Each path is a new rotation, seen through one point. The rows after it are directions, each followed by how far the rotation turns it, in degrees each step (0 if it stays put).
Each turn is a multiple of 5 degrees from 10 to 175, or 0.
Each row of a path follows its step; steps can be skipped.
Rotation 1:
step 1: [ 22.6 -16.9  10.0   0.0 -15.2 -17.9 -17.2  -3.5 -16.2 -10.6  -4.8  10.9
  -5.2   5.0   1.1   2.6   5.7  -4.4  17.7  -6.7 -11.7  15.7  -9.7   8.3
  -8.4   5.0   6.0 -12.4  -7.1 -10.5  10.2   8.4   1.4   7.5  14.7 -12.9
   5.2 -17.2   5.0 -17.0  17.7  14.1  -2.8  -1.7  -2.0 -13.5 -20.0  -5.3
   1.4 -22.9   5.3   1.3]
step 2: [ 19.1 -21.8  14.1   0.0  -9.8  -2.8   5.0  -6.6   9.2  13.9 -13.9 -16.5
  -6.1  -9.6  16.4  20.0  -9.6   0.3  19.9  17.7   5.7   3.8  -6.7  -7.0
  17.6  20.0  -9.2  -2.3  12.5   5.0  -1.8 -16.6  -1.6  -9.2  -5.0  -9.9
   7.3   5.2  17.4  -8.6 -15.5   6.2 -10.6   7.2   2.4  11.8  -5.6  -7.1
   4.8   6.2 -11.1  -0.3]
step 7: [ -8.3  -4.1   3.2   1.1  -3.5 -18.1 -16.1   0.3 -22.4  -6.0   6.4   3.5
  -5.5 -15.1   2.0   8.1  27.1  -6.2   3.4  20.3  11.5   1.5 -14.6 -24.3
  15.3   5.5  -3.6   5.9  19.2 -18.3  -6.2  -6.3  -4.2  -5.9  -2.9  -9.7
  -4.9   0.0 -11.9 -14.0  13.9 -11.9   7.3  19.4   3.9  -1.5   9.9   5.0
  -4.6 -11.2  10.1   5.0]
step 8: [ -1.8  -1.7  16.3  -5.6  -5.1  11.2  13.2   3.9   3.4   9.4 -14.1  15.2
 -19.4   4.9 -13.1   4.8  -2.1  -4.4   3.0  -0.1  10.8 -11.0 -19.7  14.0
   1.9  -3.5   1.4  21.7  -2.7 -12.5 -15.5 -16.6  10.7   5.0  -6.1 -15.8
 -12.2 -14.8  -2.7 -11.2  -6.2  -7.0 -29.9   4.7  14.5  -3.2  -2.0  18.7
  13.3   8.6  -0.8   6.0]
step 9: [  6.3   0.4  -8.9   2.2  -9.2   7.0  -7.8 -25.5   1.3  -0.5  -0.6   2.1
  -9.5  17.5  -0.1   3.5 -18.7  -2.6  -2.1   8.3 -22.0  -3.1 -21.8   2.9
   6.1   0.3  -2.4  14.0 -13.2  -6.2   9.8   4.5  26.5  25.5   7.0  -6.9
   2.0  -6.9   2.9   0.4  26.5  14.0  15.3  10.2   5.6  12.6 -11.3  -8.8
  -0.7   4.3   8.4   4.9]
step 11: [ 15.8 -10.7 -15.7  -5.7  -8.2 -15.9   5.4   0.0   6.9  -9.1 -10.2   3.8
   3.7  -8.6   0.8  12.1 -14.0 -28.5   2.2  -1.1   8.6   9.3  -1.7  -0.6
  19.2   6.3  14.8 -20.3  -0.1  -0.6  10.4  10.7   4.4 -10.7  23.7 -16.7
  -7.8   1.0  -8.3 -17.1 -10.6  12.4   1.2   0.5 -14.9   0.4  19.3   7.3
  -6.5   2.8 -12.7 -13.6]
step 12: [ -2.2   4.3  -9.8   8.6 -18.4  11.1  21.1  11.8  15.4  14.0   9.6  -2.4
 -18.9  -9.6  -3.8  27.7  10.9   5.3  -2.5  11.6  16.2 -13.4  18.3   7.3
   0.9   7.1  -4.2   0.9  17.6  -6.6  10.6  -2.7   6.9  -3.8   0.6  -5.5
  18.8  -6.2  -3.8  -4.8 -14.9   4.6   6.7   0.8   1.8  13.8  16.1  -6.7
 -11.9 -11.6  15.0  12.8]
step 14: [  7.7  10.1   4.4  -4.4   2.0 -14.8 -18.5  11.5  -4.5   6.7 -11.6  -4.5
   4.0   6.1  -5.0   4.1 -27.5  -1.1  13.5 -12.8   7.8   9.6   9.8  13.0
   4.9  -0.9   4.1  21.9   4.3  -2.6  -7.9 -29.1  -7.2  19.5   9.0  -5.7
   7.1  -1.9  -6.5  -6.0   8.8   4.0  -6.9  -0.9   8.4 -13.2  -5.9 -23.3
  13.8 -19.3  13.8   7.2]
step 17: [ -2.4   8.4 -14.7  -2.0  -2.6  19.9  -6.0  13.8   0.3 -16.5 -12.6  17.7
  -3.2   2.7  -4.0   4.4  -5.8  -4.1  -1.8  25.5   0.9   5.4 -18.0  -2.1
  17.2 -12.8 -10.9   2.5  13.3 -17.8   4.1  23.7  21.1   5.5  11.0  -1.6
   8.2   1.9  -0.9 -17.1   2.1  -0.7  -5.4   3.4  -2.8   9.3  -4.0  18.3
  14.3   4.6  23.2  -2.9]
step 18: [ -0.5  -3.8   0.7 -21.0 -15.1   5.1   9.2  10.4  14.0   8.7   5.7  -4.1
  -3.1   4.7  -7.6  22.8   8.9  -7.4  20.4   7.5 -20.7  -8.6   0.8  21.0
 -10.4   2.1   3.9   1.0  -6.5   8.9   6.5   7.0   3.1  23.2   3.8   0.5
 -12.8 -11.3  -0.9 -10.4  -7.8  14.9   8.3  -0.2   0.3  -7.2 -31.2  13.0
   4.5  -3.6   1.4  18.0]
Directions:
[-3.3  3.1 -2.7 -0.6  3.1 -1.5 -4.2  1.3 -1.1  3.1  1.6 -4.3  5.1 -0.8
  4.3 -1.8  3.6  4.0 -6.7 -7.5  4.4 -0.7  4.7 -3.6 -0.2 -0.1  3.1 -0.5
 -1.9 -6.8 -5.0 -4.7  0.0  2.6  2.2 -2.9 -2.0 -0.2 -3.7 -2.9  0.4 -3.8
 -1.6 -0.4  2.8  2.0  0.2 -1.5  1.5  0.7  2.6  5.1]
45
[ 1.9  2.2 -3.5  4.7 -5.2 -5.2  0.7  2.2  2.4 -2.2  0.8 -2.3  7.8  6.6
 -1.0 -5.6 -0.3 -2.2  5.3 -2.2 -1.4  3.2  0.5 -0.1 -3.3  0.6  2.1  1.0
 -6.8  2.6 -1.7 -1.6  0.9  2.8 -2.8  4.7  2.0  0.6  1.9 -1.9  1.4  6.5
  0.8  4.0  5.5 -2.1 -3.2 -1.4  2.6 -0.3  1.0  0.9]
80
[-1.3 -8.5 -2.5 -1.0 -4.2  1.4  0.1 -0.3 -1.0  1.7  1.8 -1.7 -0.4 -2.3
  7.0  1.7  3.2  1.7 -5.3  3.8  1.7  1.9 -1.7 -0.1  1.7  6.7 -3.8  1.6
 -0.3  4.7 -5.1  4.5 -0.5  5.4 -4.8  7.8 -0.7 -1.3 -1.3 -2.2 -1.6 -2.0
  2.5 -1.1  2.3 -3.0 -0.9 -0.5 -0.6 -5.0  2.5  0.7]
135
[ 1.6  2.4  4.8 -4.0 -0.7 -0.6  1.6  4.1 -2.0 -0.8  7.3 -0.2 -2.1  2.2
  1.2  1.3  4.6 -1.2  2.3 -3.8  0.8 -0.9 -1.6  8.3 -3.5  3.4  1.0  4.4
 -1.5  3.7  1.9 -1.0 -0.7 -2.3  4.8 -0.9  4.1 -1.8 -0.3  4.3 -1.5 -2.9
 -4.5  0.0 -0.2 -4.5  1.5 -4.1 -2.8 -3.5  6.5  5.6]
170
[ 1.3  1.3 -4.6  2.2  1.8 -0.9  3.4  3.3  0.3  2.6 -2.9 -2.1 -3.2 -4.9
 -3.3 -1.5  4.0 -6.3  1.7 -2.0  1.7  2.6  1.8 -3.3 -4.9 -1.3 -1.7 -0.2
  4.8  2.6 -2.9 -4.0  3.6 -3.3  0.0 -0.5 -5.9 -6.5  4.8  0.5  3.1 -0.9
  6.9 -4.5 -1.5 -3.8 -1.8 -1.0 -0.7 -2.5  5.2  0.0]
55
[ 0.6 -1.0 -1.0 -2.9  5.8 -2.4 -1.6 -3.4  0.3  3.8  7.1  2.8 -3.1 -0.6
 -4.5  2.4 -1.4 -3.6  2.1  1.9  2.9  2.7 -0.1 -4.1 -4.8 -1.6 -0.7 -5.3
 -2.0 -0.7  3.7 -2.8 -3.3  3.2 -1.5  2.2  2.8  3.3 -1.5 -0.6 -2.6  2.1
 -0.4 -5.2  7.7  0.7  3.9  6.5  1.4 -4.7  2.9  1.5]
55
